In the rows, 128 means zero.
Each path is a new rotation, seen through one point. The rows after it are directions, each followed by how far the rotation turns it, in deg/step (0 if it stays put).
Each turn is a multiple of 5 degrees from 10 to 175, or 0.
Each row of a path follows its step; steps can be skipped.
Path 1:
step 0: [135 126 126 123 130 134 130 125 136 125 140 124 126 119 133 133 129 118
 142 133 136 125 120 132 138 129 129 122 117 121 129 133 134 133 126 129
 135]
step 1: [133 126 126 129 131 129 130 119 123 128 125 129 128 125 131 134 136 122
 125 136 141 111 134 130 120 136 132 122 127 124 127 131 144 133 122 126
 125]
step 2: [128 136 127 131 130 139 120 115 116 128 127 127 131 135 136 127 142 127
 129 126 130 126 129 133 132 125 126 121 126 130 132 119 140 131 134 121
 137]
step 3: [137 128 136 121 127 125 124 126 136 126 132 130 123 128 131 129 136 120
 127 120 133 127 124 129 133 123 120 119 130 116 146 121 137 129 128 124
 125]
step 4: [140 125 134 123 124 131 125 134 125 124 129 139 131 123 133 133 134 130
 127 133 130 131 122 123 114 130 132 123 130 133 135 123 138 142 117 123
 125]
step 5: [131 122 128 135 140 143 120 125 131 126 135 122 126 128 132 132 136 125
 132 127 130 128 114 122 134 136 128 132 122 135 133 123 129 140 125 126
 131]
step 6: [130 118 129 124 134 123 125 125 131 124 127 122 120 123 121 137 138 128
 119 124 137 125 133 127 130 136 124 141 122 121 133 123 141 133 124 128
 133]
step 7: [139 131 131 128 121 131 128 127 116 116 124 124 134 121 128 131 129 126
 128 131 135 135 131 138 128 128 133 133 117 131 135 123 135 136 132 122
 141]
step 8: [139 130 134 126 131 135 126 117 129 125 132 118 126 119 133 130 121 121
 130 127 135 122 123 126 134 129 131 120 115 131 145 131 130 122 125 129
 128]
step 9: [130 130 132 119 127 133 120 119 126 130 128 135 126 113 129 133 134 134
 126 127 127 117 134 127 125 137 133 121 121 122 126 130 140 130 115 123
 131]
step 10: [129 126 129 132 130 132 120 126 128 124 127 136 136 129 133 130 140 121
 136 126 128 120 122 137 135 133 137 125 120 125 127 120 131 132 134 111
 134]
Speeds:
[130 125 127 127 127 130 131 130 129 127 127 131 127 128 128 130 124 130
 122 128 129 123 129 123 129 127 127 128 129 126 128 128 132 126 130 128
 128] -> 140
[131 128 125 129 129 130 128 127 130 127 128 128 131 132 125 129 126 125
 132 125 127 127 128 128 135 129 128 129 130 128 131 131 128 128 127 127
 126] -> 140
